One turn moves each row of this set onto another row. After a few examples, where does it send each row asked below?
F: [ -7.9   2.6  13.6 -18.4  -1.1 -22.8   7.3   1.4   5.9 -10.5  27.7  14.4
  -9.2  17.1   0.3  27.7   9.6  -2.9   9.3  -8.7]
D: [-11.1  -8.3  -6.6   3.7   9.2 -15.0  -1.0 -13.7  13.1  -0.7  -9.9 -33.8
  -6.4  25.8   1.2  12.7  17.7  10.5   2.9  -4.7]
J: [ 19.7   8.4   0.5  13.4  26.2 -12.1  12.7   1.8   2.9  30.9   8.7 -11.6
  24.5  -3.8  13.5   8.4   2.5  16.5  14.7 -38.3]
T: [ -8.3  11.3  12.7  -2.4  17.5   0.9  -4.6 -12.4   2.5   9.8 -14.3   4.2
  27.5 -15.9  17.0  26.5 -28.4  -8.1   8.2 -12.3]
C: [-16.7  -3.9  15.6 -20.9  -4.1 -22.6  13.9   8.2  11.9  -9.5  24.3  11.4
  -1.9  12.7  -2.5  25.0  13.0   1.2   7.3 -17.5]
E: [ 22.3   6.3 -29.9  -5.8  34.3 -17.1 -27.8   2.3   3.3  15.4   7.7   9.1
  19.6   3.6  10.4  17.3  12.1  15.6  10.8 -38.8]
U: [  7.2  -1.5 -30.4   4.2   4.9   0.8 -10.8  18.3 -16.2  -6.2  -8.8  19.2
   3.4 -16.7 -12.0  27.2 -16.2  -2.5  15.5 -24.8]
Q: [ -5.2 -33.0   1.8  -3.0  24.6 -13.5 -22.9  15.5 -15.6 -10.5   0.8  -1.2
   1.9  18.3 -25.4  22.0  13.0  -6.5   3.8 -24.7]
G: [ 29.2   2.6  -3.6  -9.7  -5.0 -22.6  -4.1   9.6 -11.8  10.9  -6.8  17.8
  18.3 -13.8  16.0  17.9  -0.2  20.3   6.2 -35.0]
B: [ -4.8 -24.9  11.2  -6.6  32.1 -15.8 -21.2  11.8 -14.7  -5.1  -1.2  -1.6
   1.2  25.0 -22.6  28.9  13.5 -11.8   1.9 -31.7]
K: [ -3.5  15.6   3.7 -18.7  22.2 -24.8  12.9  14.3  31.2  -9.3   2.3  -3.6
  -1.8  16.8  -8.6  -9.2  -6.4  18.8  -5.5 -24.1]
V: [  7.3  -9.0   2.3  -4.4  18.6 -10.6  -3.9  22.4   1.0 -16.3  12.5  10.7
 -18.2  -7.3 -23.7  -4.1 -13.0   3.6  -9.8 -30.3]
N: [ -4.0  17.5 -25.3   1.3  45.8   0.1  -9.6   7.4  13.6  -0.4 -20.6 -12.2
  11.6  -1.0  23.5  26.0   9.4  -4.4  11.9 -15.1]
W: [ -4.8   6.6 -12.4 -27.6  14.2   5.1 -20.9 -10.2   6.7  10.1 -14.2  14.7
  34.4  -3.8  -4.1  29.6 -24.0  -2.2   4.3 -22.1]
S: [  0.0  -8.6  -4.0  -1.7   3.9 -10.7   1.9 -11.4   7.3   7.9 -10.1 -33.7
  -7.3  32.5  -8.9  15.1   9.7   9.9   3.1  -4.1]
Y: [ -2.3  16.7   0.2 -19.1  19.0  -2.9  34.4  10.3  11.5   4.0  -6.4  -2.3
  27.3  -7.9 -11.1  23.1 -11.4  12.2  21.7 -28.2]
R: [  2.9   1.3 -10.1   0.9  30.1 -10.4 -13.8  11.0   7.9 -15.4 -19.2 -11.2
 -11.3  13.1   7.4 -13.6   6.1  -3.5 -19.2 -23.1]
A: [ -8.5   8.7 -17.1   3.1  27.5   9.4 -16.2 -11.9   5.4  19.7   6.1   0.9
  28.9  -1.5  -0.9  16.8 -30.1  -7.2  17.8  -8.7]

B turns into F
A turns into W
E turns into G
Now these:
K turns into R
U turns into Y
C turns into D

